The rows of D fall into a few groups, and each row is roughly a mix of its group's hidden directions.
D (77 x 10):
[[-20.9  -3.4  22.1 -43.8  28.7  -0.4  31.1  12.4 -14.9  32.2]
 [ 16.5 -22.4 -38.5  22.7 -20.6   8.1 -22.1 -43.2  11.0 -17.9]
 [ 12.4 -31.7   2.9 -57.3 -30.6 -13.1  11.3 -11.4 -13.9  -7.7]
 [ -7.3   6.6 -33.3  12.8 -28.4 -41.9 -29.9  -4.0  21.2 -27.7]
 [ 36.1  32.5 -22.9   0.4 -44.4  -4.8 -11.9 -16.5  20.8  18.4]
 [ 22.4 -18.6  26.9 -13.6 -38.3 -18.1  13.9   1.9 -22.2  42.7]
 [ -4.0  12.6 -14.6   9.5  56.9   8.1   7.9  31.7  26.1  23.1]
 [-20.0  19.2 -47.0  40.8 -29.3   3.6  -2.1  -8.1 -15.2 -15.6]
 [  8.0 -12.1 -38.3 -11.0  38.4 -34.7 -15.4 -16.8 -15.3 -28.8]
 [ -1.3 -43.8 -13.4   5.1 -10.9  14.1 -51.0 -26.1  10.5  14.8]
 [ 20.8 -33.4  10.1  -3.8  -2.6  10.6  15.5 -52.7  28.5  21.1]
 [ 45.3   9.4  25.9  -2.4 -26.5 -12.3  26.4  16.3  -3.6  37.5]
 [-29.2  15.6 -21.1 -20.5 -20.5 -11.2  39.6  18.3 -36.0  18.9]
 [ 23.8  54.4 -27.9  29.8   0.4   7.4  13.9  11.9  -4.3  21.4]
 [ -8.7  44.0  21.4  33.1  -4.8  -6.8 -14.2  43.4   1.2 -18.4]
 [-37.0 -13.5 -44.4 -17.9  25.4   5.0 -20.1   3.1 -25.5 -22.1]
 [-18.4 -11.0   4.5  16.7   5.4  24.5 -42.2 -35.4   7.7 -39.9]
 [  9.5 -34.9 -36.9 -32.5  29.2 -24.1  10.1 -25.1  12.1   4.5]
 [ 34.9  28.5 -36.8  23.6 -20.7   8.1  25.2   1.2 -26.7  16.7]
 [-25.7 -16.6  32.3 -27.0  23.7  -3.4 -27.9   2.0  44.7  -0.5]
 [ 43.9  21.7 -15.3   8.7  13.4  44.4  10.6   0.3 -30.2  13.2]
 [ -0.2   8.8 -56.5  37.9 -16.1  -3.7  12.1  -1.6  -5.5  30.0]
 [ 39.3 -10.2  47.9 -17.1   4.6 -14.4 -18.4  26.3  23.5   4.0]
 [-15.6 -22.0  37.0 -10.1 -43.2 -35.9   5.5   8.3   7.0  23.6]
 [-19.2 -54.4  10.3 -11.6  41.8   6.9  18.1  12.0 -13.1  -7.4]
 [  9.6 -18.0 -36.7 -12.9  16.5  18.1 -12.3 -15.4 -55.9   4.8]
 [-26.2 -56.8  26.8 -23.4  13.0  -3.9  -2.8  -4.3  -8.2 -24.6]
 [-10.9 -44.1   7.5  -5.7  -0.9 -30.5 -14.6 -51.3   7.8  -8.3]
 [ 15.4 -21.9  20.1 -23.3 -32.6 -33.2  23.0   9.7   5.2  39.8]
 [ -4.6  31.6   5.8   4.8   9.8 -20.7  14.1  36.3  52.3 -14.5]
 [ -7.8  21.7  34.2   2.8 -13.0   1.5 -23.8   8.3  -1.2 -59.5]
 [ -3.5 -16.2  21.3  -8.3  50.1  33.0  27.5  16.1 -11.6  22.8]
 [-43.5 -14.3 -33.9  10.8  11.1  27.5  -7.2 -39.3 -14.3   5.4]
 [ 28.7  35.5  -1.6   2.7   5.9  26.9  33.0  32.2  27.0  18.7]
 [-24.6  14.6 -14.4   9.8 -12.4 -38.8 -37.2   1.6  32.2 -29.3]
 [ 22.5 -24.1 -41.7   4.4 -33.3 -14.0   0.0   5.0   0.0  43.4]
 [  1.7  -2.3 -17.4  19.3  30.8  23.4 -24.8 -43.5 -14.1 -34.3]
 [ 49.1 -20.3  20.5  -0.9 -17.0 -12.3  11.3 -32.8 -18.4  28.9]
 [ -8.5 -46.3 -14.4 -18.2  13.2  12.4 -13.0 -22.1   2.1  48.2]
 [ 56.3   0.7 -27.0  -3.0  32.5  -3.0   6.3 -25.8 -19.5   2.0]
 [ 28.3  43.9  -4.7   6.5 -51.8   2.8  -4.9 -20.4  -6.9   9.6]
 [-15.4   5.1  52.1 -39.3  23.3  -1.3   5.3  28.6  -6.0  10.4]
 [-10.2 -43.1  35.7 -40.2  19.6  12.1  -6.8  -6.2  22.4   9.8]
 [-33.1 -23.5  32.0 -53.0   2.5   9.4 -11.4  -2.7 -18.5  -1.6]
 [ 13.5  30.4  16.0 -20.2 -17.4 -19.3  35.4  16.1 -11.2 -44.4]
 [-28.2 -16.6 -14.0  13.0 -19.0 -39.6 -21.4  -1.5  -6.1 -46.9]
 [-21.0 -27.2 -42.4 -42.5  17.1 -23.8   7.2  17.8  -1.2   7.4]
 [-19.1 -31.5  21.5 -24.3  34.3  14.6 -15.6  -1.5   3.6  44.8]
 [ 15.1 -30.1 -56.6   9.0  25.6 -11.1  17.7  19.6   9.1   9.1]
 [ -4.0 -11.0 -13.7 -20.7   3.0 -59.3 -13.6  20.9 -33.2  -7.3]
 [ -2.5  -0.4  37.7  29.2 -20.4 -26.4 -32.1 -23.5 -24.0 -22.6]
 [ -7.4  -6.3   5.4  -6.7  -6.7  39.8  29.0  -8.1  52.3  24.8]
 [ 20.1  28.7  35.6  -0.6  28.6 -14.3  24.0  41.4  10.5  12.1]
 [ 24.3  36.5 -32.0  31.8 -29.8  -0.7  14.9  -1.5 -31.5   1.4]
 [ 49.0 -10.1  21.7  -5.1 -10.0 -10.5 -15.0 -13.0  24.4 -43.1]
 [-48.6  24.8   3.8 -19.7  12.0   9.8  34.1  -1.9 -31.4 -16.8]
 [-19.8  24.7  19.9  33.7   6.2  31.6 -10.2  -9.1  38.6 -28.6]
 [  9.8 -22.5 -42.7  23.1  26.6   1.0  33.8  19.9 -29.1   0.8]
 [-39.4 -23.8  23.3 -13.9  12.5 -22.2 -31.6   0.5  28.2 -27.6]
 [ -3.1  -8.1 -55.0  33.9  -3.7   5.3   4.4 -16.3  -0.3  38.5]
 [-35.1  48.4  14.8  18.6  23.4   6.5  16.9  27.3 -14.0 -10.2]
 [ 16.3 -30.8 -42.8  23.8  -3.7   5.0 -14.7 -22.8  12.7  39.0]
 [-15.4  63.4  31.9   9.9  -4.5   4.5 -21.6  -0.2  13.3   1.6]
 [ 33.1  26.1  29.4  11.5 -30.1  -4.6   7.7  30.0 -29.6  22.8]
 [ 33.2  22.5 -15.7  14.7  26.1  51.9  15.7 -13.4  13.8   0.3]
 [  7.6   1.1  -5.6 -23.2 -10.2 -52.8   5.5  42.9 -22.7  12.5]
 [ -3.6 -47.8 -35.1  -4.3 -15.3 -36.0 -13.3  -4.7   8.4 -26.7]
 [  1.7 -18.7   1.9  13.9  12.7 -23.7 -32.1 -50.1 -18.2 -30.3]
 [-13.3  34.1  44.1 -13.0  22.0  16.5 -18.2   3.4  34.6  17.7]
 [-15.2 -26.9 -36.8  16.0  10.8  23.9 -13.1 -51.0   1.1   6.1]
 [-39.5   3.2 -38.8 -21.6  21.8  -9.8  -7.7  38.6  -4.9 -19.3]
 [ 18.2 -54.1   7.3 -37.6  10.9  17.2  11.8  -8.8  12.4  23.6]
 [-39.2 -15.3 -10.6 -15.9   7.1  10.9  16.3  -1.2  59.1   1.3]
 [-15.2  13.1  26.6  11.7 -27.6  -0.9 -46.2  20.6  -1.0 -38.5]
 [-36.0 -28.1 -39.8  -5.7 -13.3  15.0  -9.7 -23.3 -20.9  29.7]
 [-16.3 -48.4   3.9 -11.5  52.0   7.1  15.1  17.9   0.7   1.0]
 [-24.2  14.8 -26.3  24.5  42.2 -22.4  -8.6  30.4  24.2  -9.6]]

Here is one row of each group, with its name. Which group are the others in?
[ -2.4  65.1  20.6  14.3 -28.3   2.4 -17.3  -9.2  -1.3  -1.3]	<2>
[-60.6   7.5  -8.4  -6.2  -9.6  23.0  -7.9  38.9  -1.6  -5.5]	<98>
[-13.2  -6.3 -57.3  34.4 -11.4  11.7   0.8 -31.8  -5.0   9.1]	<89>

[ -8.3 -19.2  26.4   3.4 -14.1  10.2 -63.7  -0.6   9.6 -21.4]	<89>
[ -9.9 -13.5  57.8 -37.5  -4.4  17.7 -13.0 -18.4  12.0   7.3]	<2>
[ 31.7 -21.9 -31.5 -17.9 -50.7 -20.2   9.2 -11.6  -5.4  -6.2]	<89>
[-40.0  -1.2 -22.7 -14.6  -5.9  13.4 -17.1  33.9 -45.5  -1.7]	<98>
[-30.3  16.9  23.1  24.9   2.4   3.6   9.0   6.4 -49.7 -33.1]	<2>
[ 44.0 -12.6 -22.9  -2.6   0.2  25.0  35.2  -1.1 -18.2  35.2]	<2>
